In the data rows, 128 means zero.
Here are some numbered points:
[122 127 141 145 121 129 101 111 168 131 130 133  86 119 115 145 125 108 108 131 141 104 105  75] 0
[135 167 163 163 150 141 110 124 122  87 129 138 150 160 132 139 166 131 142 150 106 142 111 116] 1
[124 129 148 117 156  78  95 109 143  97 178 156 149 144 130 106 128 149 151 112 140 153 118 168] 2
[ 98 116 125  89 106  90 141 135 135 120 151 168 139 118 129 110 113 127 136 129 109 132 115 122] 3
[121 113 165 125 117 144 108 122 144 103 132 128 150 143 120 152 173 121 165 111 115 131 169 175] 4
[115  97  87 108 179 117 160 127 142 160 138 133 167 155 102 127 114 110 121 103  90 112 123  90] 5
[125 147 142 134 212  93 116 147 124 112 133 158  92 105 116 129 123 147  95 202 153 120  88 123] 6
[139 119  97 115 169 125 117 147 118 130 133 155 110 152 121 120 109 163 176 132 139 155 115 190] 7
[145 119 158 162 118 153  92 106 136 105 117 115 147 108 105 110 127 142 115 144 126 124 121 127] 8
[130 128 106  90 128  96 137 137 115 103 137 124 135 122 137 139 128 118 149 119 128 136 151 158] 9
[149 162 168 149  75 124  96 137  94 149 117 138 109 108 163 154 151 151 175 153 135 145 121 138] 10
[152 136 120 134  64  91 114 138  97  87 144 126 173  90 144  89 139 181 146 128 142 106 126 116] 11
[124 134 161 139 128 123 128 123 155 131 140 125 124  85 116 132 113 120  88 122 130  94 131  87] 12
[ 85 154 116 121 114 111 125 119 111  90 144 138 158 109 103 108 109 125 103 147 118 132  86 117] 13
[113  84  70 100 187 161 177 142 138 154 148 128 169 145 106 163 129 114  84 113 100 125 148 105] 14
[106  96  89 119 141 162 117 135 149 239  79  75  83 126 146 117 105 131  80 123 150 101  81 103] 15
[104 101 128 114 153 141 113  85 162 157  88 117 126 129 103 111 157 115  91 153 131 126 114 160] 16
[103 132 127 142 122 165 154 118 126 150  99  65 131 118 142 141 154  97 121  86 102 104 161 133] 17
[117  95 108 103 150 130 112 124 142 126 137 144 107 122 104 124 101 142 128 122 130 123 120 154] 18
[130 133 140 144 120 119 139 140 139 102 140 122 121 121 148 113 110 120 117 114 118 102 148  91] 19
[141 143 182 171 167 145 114 137 116 101 113 127 159 155 153 168 204 161 138 143  92 122 140  96] 20
[119 162 168 181 156 150 145 130 141  70 114 114 140 144 150 147 220 138 161 151  87 118 137  94] 21
[127 128 125 109 154  96  95 134 125 118 144 139 121 124 152 100 100 112 137  97 156 127 132 148] 22
[ 66 114 108 137 118 111 148 127 171 137 183 126 124 116 142 156 115 128 114  97 116 104 116  70] 23
[135 132 126  99 117 166 144 135 105 125 118  97 122 112 118 168 143 113 149 141  96 108 143 124] 24
Which two points above are nearest to each new point by angle, seen from the average point of the numbered points? Their numbers follow each, nearest first.
[112 128 121 140 163 135 107 135 139 146 127 156 155 149 150 123 115 127 102 113 102 171 106 134] >> 5 14
[149 151 126 124 124 131 134 131 134 114 132 166 110 140 135 133 122 124 158 143 158 147 151 141] >> 7 10
[151  98 129 131 166 101 108 110 121 103 130 176 109 149 117 155 161 119 178 140 126 143 154 176] >> 7 4
[133 134 118 143  95 134 143 116  95 121 123  96 111 114 134 140 127 130 164 154 140 127 133 146] >> 10 24
[103 118 153 170 110  93 112 112 133 127 133 133 188 112 151 124 136 162 118 131 109 116 102  91] >> 11 13
[147 153 142 125 162 133 151 160 147 141 104 132 109 147 110 141 136 113 150 112 151 133 155 153] >> 7 4
[162 166 132 154 142 167 182 185 145 125 161 178 151 161 143 127 180 108 117 145 130 159 132 124] >> 1 21
[112 131 126 146  97  97 121 110 128 143 148 109 126 123 142 127 128 151 136  94 128 107 123  99] >> 23 11
[150 125 149 129 119 111 174 122 110 121 141 159 132 112 158 118 159 128 138 153 143 144 145 133] >> 10 11
[109  98  91  94  91 136 173 139 139 170 141 115 138 148 139 143 136 147 129 158 144 114 112 103] >> 15 14
[115 120 155 133 165  84 136 100 109 124 149 132 174  59  99  85 127 197 116 110 117 124 115 134] >> 11 2
[147 139 119 138 154 137 143 130 146 171 131 143 137 136 125 164  99 129 118 141 135 142 125 137] >> 14 7
[140 101 125 128 167 115 142 138 123 147 120 128 110 133 140 141 134 139 156 140 159 117 125 142] >> 7 6
[125 155 117  96 133 142 150 155 151 127 143 134 123 162  98 143  84 147 129 114 122 152 144 132] >> 7 18
[134 149  87 116 132 172 110 160 130 125 124 150  82 140 136  88  93 131 125 108  96 154 151 146] >> 7 18
[125 128  92 116 146 156 122 126 125 219  94  86 101 117 132 109 102 111  72 127 130  97 111  97] >> 15 16
[119 125 138 116 173 123 129 121  94 135 133 138 169 133 155 100 168 132 130 152 152 122 112 147] >> 2 6
[ 87 122 143 159  97 111  79  97  94 115 133  86 147 119 127 124 104 108 120  92 103 121 100 138] >> 13 8
[ 49 130 183 157 142 149 109 151 163  93  98 131 102 118 163 145 152 138 101 122  85 121 142 118] >> 21 20
[ 99 114 144 147 133 156 116 124 134 122 105 123 117 142 117 158 134 115 133 119 113 126 115 128] >> 17 4
[151 161 114  84 171 135 161 137 121 127 138 166  95 160  99 138  97 139 145 133 147 138 138 176] >> 7 18
[127 121 144 125 160 115 130 136 128 123 117 140 101 134 118 104  98 140 135 156 140 118 111 130] >> 6 7
[145 136 129 154 154 146  99 124  88 159 129 107 155 118 151 132 129 173 130 154 162 131  98 138] >> 10 8
[172 112 147 134 125 112 121 129 152  91 134 172 109 136 134 141 127 132 150 142 164 142 128 120] >> 2 10
[ 65  70  87  72 117 185 137 113 172 146 106 120 119 203 100 130 147  79 122 183  77 143  74 126] >> 16 14
[118 121 107 114 121 146 140 132 117 140  91  92  93 108 127 115 111 105 129 149 125 135 123 166] >> 15 24
[116 133 124  83 125 117  92 180 135 110 156 160 146 149 126 159 159 144 163 147 121 144 124 176] >> 7 9
[127 112  95 109 164 146 121 104 121 174 105 118 138 108  98 102  81 139  87 143 137 131  64 130] >> 15 16
[151 121 119 127 140 135 155 127 107 136 153 152 167 122 120 131 132 126 135 173 120 148 137 113] >> 14 5
[123 132 106 119  76  97 127 142  93 145 160 143 155 107 113 118 120 161 129 168 127 111 125 160] >> 11 3
[ 98 128 104 117 169 153 156 119 143 131 120 125 141 148 117 148 137  69  84 135 114  97 121 107] >> 14 5
[122 131 101 127 126 126 133 138 119 141 103  83 111 139 113  91  92 126 135 103 140 126 115 147] >> 15 22
[155 121 136 132 128 129 126 116 144 113 131 158 117 143 126 141 126 116 144 146 153 136 142 145] >> 7 4
[186 100 159 138 135  69  93  98 102  80 143 153 137  86 101 131 160 130 179 138 150 109 126 157] >> 2 11
[138 126  96 153 101 140 134 126 100 111 111 109 179 140 148 124 154 109 125 113  73 146 156  95] >> 17 21
[116 125 121 127 102 145  91 116 106 133 108  91 142  98 172 117 110 161 111 104 130 135 119 129] >> 11 15
